0: [10  9  9  5  7  3  7  8  4  6  8 10]
1: [ 7  7  6  9  8  8  8  6 12  8  7  6]
2: [ 6  6  5  7  7  8  8  6  8 11  9  9]
3: [ 6  8  5  9  6  9  9  5 10  8  9  7]
4: [ 7  9  9  9  9 11  4  4  9  8  7  7]
5: [ 8  6  4  9  9  7  8  5  9 10  9  7]
6: [ 8  9 10  4 11  3 10  9  4  6  6  8]
7: [10  7  8  5  9 10  7  5 11  8  7  6]
8: [ 6  7  5  9  6  5 10  6  9  8 10  8]
9: [ 5  7  7  9  6  5 10  7 10  8  9  8]
10: [ 9  7  5  6 11  9  5  7  9 11  6  6]
11: [ 6 10  8  9  5  7  6  7  9  5  8  9]
12: [ 7  8  8  5  7  3 12  9  6  7  8  9]
13: [11  6  9  5 10 10  4  8  6  9  6  7]
14: [11  5  8  5  9 10  4  8  7 10  6  7]
15: [ 5  7  8  8  7  3 11 10  7  7  8  8]
16: [10  6  9  5  8  7  7 11  3  9  6  8]
17: [7 9 8 9 5 5 6 9 6 5 9 9]
18: [11  7  7  3 12  8  5  8  8 10  6  6]
19: [ 5  8  7  7  6  5 10 11  7  8  7  8]
20: [10  5  7  7  6 10  4 10  5 10  7  9]
21: [ 5  8  6  8  7  4 11  8  8  7 10  8]
22: [ 6  6  6 11  7 10  8  6 10  8  7  7]
23: [ 6  6  7 10  7  9  9  6 10  8  7  7]
24: [11  9 10  4  8  5  6  9  3  7  7  9]
25: [ 8 10  8  8  4  9  5  6  7  6 10  9]
26: [11  7  8  6 10 11  3  6  6  9  6  7]
27: [ 9  9  9  9  9 13  4  6  6  6  6  6]
28: [ 9  4  8 11  8 11  5  8  7  9  6  7]
29: [ 6  6  7 11  8  9  9  6  9  7  7  6]
30: [ 6  6  6 10  7  9 10  6 10  8  8  7]
31: [ 6  8  7 10  4  7  9  7  7  6  9 10]
32: [10  8 10  2 11  5  9  8  6  7  6  7]
33: [ 4  6  8 10  6  9  8  8 10  8  7  7]
34: [ 9 10  7  7  5  6  6  7  5  6 10 10]
35: [ 9  5  6 11  5  7  7  5  7  9  9  9]
36: [ 5  9  7 10  7  5  9  7  9  6  9  8]
37: [ 8  7  7  6 10  9  8  4 12  7  6  7]
38: [ 7  7  5  9  6  5 11  5  8  7 10  8]
39: [ 6  7  7  5  6  6 12 11  8  8  7  6]
40: [ 5  7  9  9  8  9  8 10  9  7  6  6]
41: [ 6  8  6 10  5 11  8  6 10  8  8  6]
42: [ 6  8  6  7  6  2  9  8  9  7 10  9]
43: [11 10 10  6  8  9  6  6  4  5  7  8]
44: [ 9  4  8  8  8  8  5 10  7 10  6  7]
45: [ 9  8 10  2  9  3 10 10  5  7  6  8]
46: [ 9  8  6 12  9 10  6  6  5  8  7  6]
47: [ 5  6  7  9  6 10  6  9  7  6  9  9]
48: [10  5  7  6  8  9  4 10  6 11  6  8]
49: [12  8  9  3 11  7  5  7  6  8  6  7]
50: [ 9  8  7  4 10  8  4 11  6 10  5  6]
51: [ 8 10 10  7  7  5  7  9  4  5  7  9]
52: [10 10  9  5  7  6  6  8  3  6  7  9]
53: [ 5  8  7  9  8  3  7  8  8  8 10  8]
54: [ 7  8  6  6  6 10  8  6 12  8  8  6]
55: [ 7  8  9  4 11  8  8  8 10  7  6  5]
56: [10  5  8  7  6 11  4  9  5 10  6  8]
57: [ 6  8  8  7  6  7 11 12  6  7  6  7]
58: [ 8  7  5 11  5 11  6  5  9  8  8  7]
59: [ 8  5  9  6  9  8  5 12  7 10  6  6]
60: [ 6  8  9 11  5  9  4  9  7  6  8  8]
61: [5 9 7 9 7 8 9 9 8 5 8 8]
62: [ 5  8  9  7  6  4 10 10  8  7  7  8]
63: [ 7  9  7  5 10  4 10 11  7  7  7  6]
64: [ 7  6  8 10  5 12  7  7 10  9  6  7]
65: [10  8  8  6  7  6  8 11  2  8  7  8]
66: [ 7  6  7  6  4  8 11  6  8  8  9 10]
67: [ 5  9  8 10  8 10  6  8  9  6  7  6]
68: [10  9 11  3 11  5  8  8  4  6  6  8]
69: [ 6  6  8  9  4 10 12  7  8  7  7  8]
70: [ 8  7  8  4  9 10  9  5 11  8  7  6]

[ 5  8  6  7  9  5 10  7  9  8  9  8] 21
[11  7  7  4 11  8  5  7  8 10  6  6] 18
[ 7  8  7 12  7  9  8  4  8  6  8  7] 29
[ 8  5  6  7  4  7  7 11  6  9  8  9] 20
[ 9  5  7  8  4 10  4 10  6  9  8  9] 20
[ 6  7  7  6  3  6 10  9  7  8  9 10] 66
[11  6  8  7  9 11  2  7  6 10  6  7] 26
[ 7  9  8 10 10 10  6  4  9  6  6  7] 4
[ 8  7  7 12  5 10  6  5  8  7  8  7] 58
[ 5  8  7  8  6  5 11  8  8  7  9  7] 21
[ 4  8  9  7  7  4 10  9  8  6  7  8] 62
[ 6  9 10 11  5  9  5  8  7  6  7  8] 60
[ 8 10  8  8  4  8  5  6  6  6  8 10] 25
[ 6  7 10  8  7  7 12 10  6  7  5  8] 57
[ 8  6  9 11  8 13  5  7  5  8  5  7] 28
[11  8  9  3 11  9  7  6  8  7  6  6] 49
[ 8  6  5  8 10  8  9  5 10  9  8  6] 5
[ 6  7  9  4  8  9  6 10 11  7  8  6] 55
[ 5  7  7 11  8  9  9  7  9  7  7  6] 29
[ 7  6  8  4  9  8 10  5 11  8  9  7] 70
[ 9  8  5  7 10  8  3  9  8 11  6  6] 10
[12  9  9  5 10  7  5  7  4  7  6  8] 49
[ 6  9  9 10  8 11  5  9  8  6  6  6] 67
[ 7  8  5 11 11  6  6  5  9  8  8  6] 5
[10  7 10  3 11  7 10  8  7  7  5  6] 32
[ 4  8  9  8 11 10  6  8  8  7  8  6] 67
[ 4  7  8 10  7  8  8  8  9  7  7  7] 33
[ 7  9  9  5  6  4  8 11  5  6  8  9] 51
[ 8  8  9  3  9  2 10 10  5  7  7  9] 45
[ 8  5  6  8  3  8 10  8  7 10  8  8] 66
[ 6  6  9  9  5 10 11  6  8  7  7  8] 69
[ 9 10  8  8  6  7  5  7  5  5  9  9] 34
[ 6  9  8  5  6  5  9 12  6  7  7  9] 19
[10  7  4  8  8 11  6  7  8 11  7  6] 10
[ 6  8  6  7  6  4  9  8  9  7 10  9] 42
[ 9  5  8  6  5  7  6 10  5 10  8  9] 20
[ 5  9  8  9  6  7  9 10  7  5  8  8] 61
[10  6  7  5  9  8  4 10  7 11  7  7] 48
[ 7 10  8 11  8  7  6  5  8  5  8  8] 11
[ 6  7  6 10  9  7  9  7 11  7  7  6] 1
[ 8  8  7 11  6  9  7  4  7  7  8  8] 58
[10 10  8  8  5  7  5  7  5  5  8  9] 34
[ 8  8  6  4 10  6  6 11  7 10  7  6] 50
[11  4  7  7  7  9  6  6  8 10  8  7] 14
[ 6  7  7 10  9 10  9  6 10  7  7  5] 29
[ 8  9  9  6  4  6  9 10  5  6  7 10] 51
[ 5  7  9 10  7 10  7  9  9  7  6  6] 40
[10  9  9  3  8  4  9  9  5  6  7  8] 45
[ 5  8  9 10  8  9  8  9  9  7  7  6] 40
[10  8  4  8  7  8  5  5  8 10  8  8] 5
[ 6  9  6  6  8  2  8  7 10  7 10  9] 42
[ 6  6  7  9  4 11  8  7 10  9  6  8] 64
[ 9  8  8  3  9  2  8 10  5  8  7  9] 45
[ 5  9  8 10  8  6  9  6  9  6  8  7] 36
[ 9  8 10  4 11  3 10  9  4  7  6  8] 6
[ 8  8  6  4  9  8  6 11  7 11  7  5] 50
[ 9  8  9  3 10 10  8  8 10  7  6  5] 55
[10 10 10  6  8  6  5  7  4  5  8  9] 52
[ 8 10  9  6  5  5  7  9  4  5  8  9] 51
[10  5  8  6  8  9  4 10  5 10  6  8] 48
[ 7  9 10  7  7  9  5 10  4  5  7  9] 51
[ 7  8  8 12  8 10  8  5  8  6  7  6] 29
[11  7  7  3 11  8  5  7  9 10  6  6] 18
[10  8  6  7  8  6  8 10  2  8  6  7] 65
[ 5  7  8  8  6  7 11  7  9  7  9  8] 9
[ 6  9  9 11  8 10  5  8  8  6  7  6] 67
[11 10  9  6  8  8  6  7  4  5  7  9] 43
[ 8  9  7 10  7  9  5  4  7  6  9  8] 25
[ 7  7  7  9 10  9  4  9  9 10  6  5] 10
[ 8  7  7 11  5 11  7  4  8  7  8  8] 58
[4 8 7 8 9 8 7 9 7 7 9 8] 61
[ 9 11  6  7  5  6  7  6  7  5 10  9] 34
[ 9  6  9  5  8  6  7 11  4  9  6  9] 16
[ 7  7  4  7 11  7  6  7  8 11  7  6] 10
[ 9  9 10  4 11  3  9  9  4  7  6  8] 6
[ 6  8  9 10  8 11  5  8  8  6  6  6] 67
[11  5  8  8  7 11  4  7  5  9  6  8] 56
[ 7 10  9 11  6 10  6  8  6  5  7  7] 60
[ 4  8  9  7 11  7  9  9  7  5  8  8] 61
[ 9  6 10  5  8  6  7 11  3  8  5  8] 16
[ 5  7  7  9  7  5 10  7 10  8  9  8] 9
[ 8  8  4  7 10  4  4  8  9 11  8  7] 10
[4 8 9 9 8 9 8 9 9 7 6 6] 40
[10  8  6  6 11 10  5  8  7 11  6  5] 10
[ 7  9 10  7  8 14  5  7  9  6  6  6] 27
[ 5  7  7 10  7  6 10  8  9  8  8  7] 9
